0: [-25.  40.  33.  11. -33. -14. -18.  12.   8.]
1: [ 26. -17.  10.  28.  55.  -2.  21.  19. -63.]
2: [-13.  79.  37.  37. -17. -21.  -7.  51.  31.]
3: [-13.  53.  36. -12. -20. -18. -28.   5.  -2.]
4: [-13.  33.  25.   6.  11. -31. -48.  13.  -7.]
5: [-22.  -8.  -6. -25. -37. -14. -38. -38.  62.]
6: [ -1.  56. -13. -38. -53. -22. -33.   6.  18.]
7: [ 12.  23.  -6.  39. -10.  59. 126.  78.   8.]
8: [  3. -39. -17.   3.  38.  13.   9. -18. -78.]
9: [ 54.  21.  51.   5.  57. -13.  52.  29. -12.]
10: [ -6.   5. -33.  -2. -18.   8.  -9.   6.   2.]
11: [-55. -38.  -8.  36. -21.  14.  -2. -24.  78.]
12: [ 13. -15.  -4. -36.  31.  17.  38.  -4. -13.]
13: [  8. -11. -63. -56. -19. -13. -43. -20. -13.]
14: [  3. -15.  -1.  58.  -7.  24.  17.  28.   3.]
15: [ 14. -19. -16.  10. -14.  42.  75.  18.  20.]
16: [ -9. -60.  -8.  -8.   2.   8.  -8. -56.  -2.]
17: [-31. -21. -38.  -8. -70.  -9. -76. -44.   3.]
18: [-25. -22. -56. -50. -45.  51.  63. -12.  33.]
19: [-16.  19. -27.  -8.  -1. -21. -33.   1. -13.]
20: [-36. -25.  -1.  13. -16.  -1. -44. -32.  17.]
21: [  17.  -44.  -12.    0.   76.    7.   -2.   -3. -113.]
22: [ 30.  31. -24.  28.   7.  11.  30.  63. -39.]
23: [ -43.  -32.  -43.  -22.  -30.  -30. -109.  -63.   22.]
24: [ 35.   5. -17.  33.  15.  13.  27.  45.   3.]
25: [-25. -83. -31.  37.  49.  27. -15. -26. -61.]
26: [-10.   4. -25.  11. -22.  29.  31.  18.   2.]
27: [ 10. -36. -33.  34.  14.  18.   0.  -1. -45.]
28: [ 5. 33. 36. 23. 19.  4. 53. 36. 39.]
29: [  1.  -3.  14.  31.  16.  -6. -15.   2.  -4.]
30: [ 11.  36.  95.  41.   3. -15.  27.  33.  39.]
31: [ 42. -22. -22.  -3.  59.  23.  39.  28. -96.]
32: [ 45.  53.  19. -30.  38. -38. -13.  35. -50.]
33: [ 23. -32.  14.  36.  35. -20. -22. -14. -35.]
34: [ -4. 105.  87.  30. -12.  -6.  63.  74.  50.]
35: [ 29. -12.  15.  24.  55.  -4.  23.  24. -65.]
36: [-14.   8.   9. -42. -14. -47. -92. -52.  17.]
37: [  7. -42. -39.  25.  51.  29.  41.  12. -59.]
38: [-20. -55.  17.  35.  81.  11.  20. -13. -39.]
39: [ 36.  26.  48. -13.  38.  20.  77.  37. -10.]
40: [ -2. -44. -15.   0.  42.  -7. -19. -29.  -7.]
41: [ -52.  -57.  -31.   32.    5.  -30. -127.  -70.   -8.]
42: [-25. -78. -30.  38.  44.  22. -10. -29. -57.]
43: [ 22. -35.   7.  36.  38.  -8. -16. -10. -38.]
44: [44. 79. 71. 17. 23.  4. 90. 87. -8.]
45: [-24. -38.  -8. -44. -23.   5. -20. -63.  28.]
46: [-20. -10. -27.  15. -33.  23.   2.   2. -19.]
47: [-55. -73. -50.  21. -14.  26. -34. -55.   4.]
48: [-25.  12.  29. -34.  27.   0.  19.   2.  11.]
49: [32. 13. 21. 31. 13.  4. 26. 39. -8.]
50: [  0.  -2. -10. -94. -41. -35. -28. -59.  67.]
51: [ 24. -36.   5.  35.  31.  -9. -22. -12. -38.]
52: [ -3. -90. -60.  48.  61.  36.   4.   1. -84.]
53: [-32. -22. -33.  -5. -68. -14. -75. -48.  13.]
54: [ 32.   5.   9. -32.   2. -17. -21.  -4.   4.]
55: [ -6.  14.  45. -23. -13. -22. -15. -26.  52.]
56: [ -3.  14.  45.  -8.  18. -20. -31.  -1.  -7.]
57: [  7.  10.   2. -27. -34.  16.  36. -14.  40.]
58: [ -4.  21. -28. -78. -30. -17. -18. -24.   8.]
59: [ -9.  10.   7.  23. -30.  -2. -23.   7.  37.]
60: [ 43. -30. -76.  -5.  14.  36.  52.  29. -56.]
61: [-1. 10. 55. 26. 19. -1. 28. 14.  8.]
62: [-29.  14.   2.  -5. -23.  11.  -2.  -5.  -2.]
63: [ -3.   3. -23.  -9. -34. -18. -49. -25. -18.]
64: [ -8.  69.  18. -40. -58.   6.  56.  44.  89.]
65: [ -3.  -7. -12. -12.  -9.  21.  34.   4.  23.]
66: [ 11. -15. -52. -23.  11.  -5. -20. -14. -51.]
67: [ -21.  -60.  -56.  -27.  -21.  -45. -127.  -87.  -34.]
68: [-22. -32.  24.  40.   4.  17.  20.  -3.  31.]
69: [ 56.  69.  15. -43.   9. -11.  45.  39. -41.]
70: [-42. -45.  -4.   7.   8. -16. -65. -57.   8.]
71: [-14.  -3.   1.   1. -47. -13. -50. -31.  23.]
72: [ 20.   6.  -2.  28.  49.   8.  30.  58. -36.]
73: [-10.  52.  33. -13. -17. -15. -25.   6.  -3.]
74: [  0.  55. -10. -36. -50. -22. -36.   7.  17.]
75: [ 58.  24.  55.  -1.  54. -13.  52.  35. -12.]

[ 11. -13.  -4. -39.  25.  14.  35. -10. -13.] 12 65
[ -2.  71.  40. -35. -40.  -7.  33.  28.  51.] 64 57
[-11.  30.  -5. -44. -50. -51. -87. -28.  47.] 36 5
[-30. -40. -25.   2.  13. -24. -75. -49.  -2.] 70 20
[ 14. -43.   0. -11.  23.  20.  39. -22. -18.] 12 16
[-34. -51.  25.  13. -31.  22.  -1. -37.  76.] 11 68
[-18. -32.  22.  34.   5.  19.  20.  -6.  28.] 68 14
[  3.   2. -23. -12. -32. -25. -74. -32. -34.] 63 19
[-22. -15.  13.  14.   2. -15. -31. -33.  45.] 20 71
[  4.   0. -21. -12. -34. -24. -66. -28. -33.] 63 19
[-21.  10.  24. -30.  26.   1.  22.  -5.  10.] 48 12
[ -1.  15.  52.  -5.  19. -21. -14.   3.  -6.] 56 4
[-2.  8. 53. 26. 25. -4. 22. 10. 10.] 61 29
[ 41. -32. -77.  -4.  21.  30.  42.  25. -58.] 60 37
[  3.  -3.  17.  12.   9.   3.   5.  -1. -14.] 29 62
[ 14.  -8.   1. -40.  24.  13.  33.  -7.  -8.] 12 65
[ 31.  21.   4. -14.  24.   9.  67.  33. -10.] 39 49
[-13.  75.  37.  36. -20. -19. -12.  50.  30.] 2 0
[-49.   9.  23.   7. -40. -15. -43. -37.  90.] 5 55
[  0.  56.  -9.  18. -62.   0.  20.  38.  84.] 64 59
[ -5.   9. -20.   9. -20.  26.  34.  22.  -1.] 26 65
[ 1. 11. 52. 26. 25. -1. 20. 12.  3.] 61 49
[ 18. -40. -44.  27.  23.  21.   0.   5. -58.] 27 37
[ -6.   6. -29.  -3. -21.   1. -17.   3.  -3.] 10 19
[ 66.  24.  15. -26.  56.  38. 121.  82. -47.] 39 75
[ -7.   3. -26.  -5. -36. -18. -45. -27. -21.] 63 19
[-14.  -3.   2.   1. -41. -13. -49. -30.  25.] 71 20
[-26. -20.  11.  31. -12.  22.  18.  -1.  35.] 68 65
[ 19. -42. -46.  25.  23.  19.   5.   5. -61.] 27 37
[  8. -32. -19.  -1.  35.  16.  18. -12. -80.] 8 37
[-39. -43.  -5.   4.   8. -18. -68. -57.  10.] 70 20
[ 35.   8. -17.  34.  15.  11.  32.  46.   2.] 24 49
[-22. -32.  21.  41.   5.  19.  18.  -2.  26.] 68 14
[-19. -32.  18.  33.   1.  17.  16.  -8.  28.] 68 14
[  2.  -4.  14.  13.  12.   1.   4.  -1. -14.] 29 62
[-34.   9.   1.  -4. -23.   7. -11. -10.  -2.] 62 10
[ 26. -17. -50. -78.  -1. -22. -33. -52.   1.] 13 58
[-30.  16.   2.  -8. -25.   9.  -2.  -6.   3.] 62 10
[-15.  11.  10.  28. -34. -10. -30.   5.  37.] 59 0
[ -5. -29. -12.  34.   0.  61. 101.  29. -20.] 15 7
[ 45.  31.  10. -27.   7. -10.  12.   5.   6.] 54 49
[ 16.  -1. -18. -24.  30.  34.  74.  12. -34.] 12 15
[-53. -77. -56.  16. -14.  25. -42. -59.   5.] 47 70
[ 11. -19. -12.  -1. -17.  44.  76.  20.  21.] 15 65
[-23. -16.  11.  29.  -9.  22.  19.   3.  32.] 68 65
[ 18.   3.  -3.  26.  51.  10.  33.  53. -39.] 72 35
[  6.   0.  19.  16.  15.   9.   9.   7. -16.] 29 49
[  6. -29.  -1.  14.  14.  12. -10.  -1.  -7.] 29 40
[ 1. 14. 47. 45.  1. 29. 70. 46. 25.] 28 61
[ 40. -30. -79.  -9.  17.  34.  49.  23. -54.] 60 37
[46. 75. 66. 16. 24.  5. 94. 90. -7.] 44 39
[-30. -18. -54. -52. -48.  53.  55. -15.  38.] 18 65
[  0.  61.  -1.  19. -75.  -2.  21.  35.  91.] 64 59
[ 43.   6.   4.  -7.  23.  31.  78.  46. -29.] 39 72
[-24. -35.  -6. -45. -22.   9. -19. -61.  31.] 45 5
[-56. -84. -78.  10. -26.  16. -76. -66.   4.] 47 23
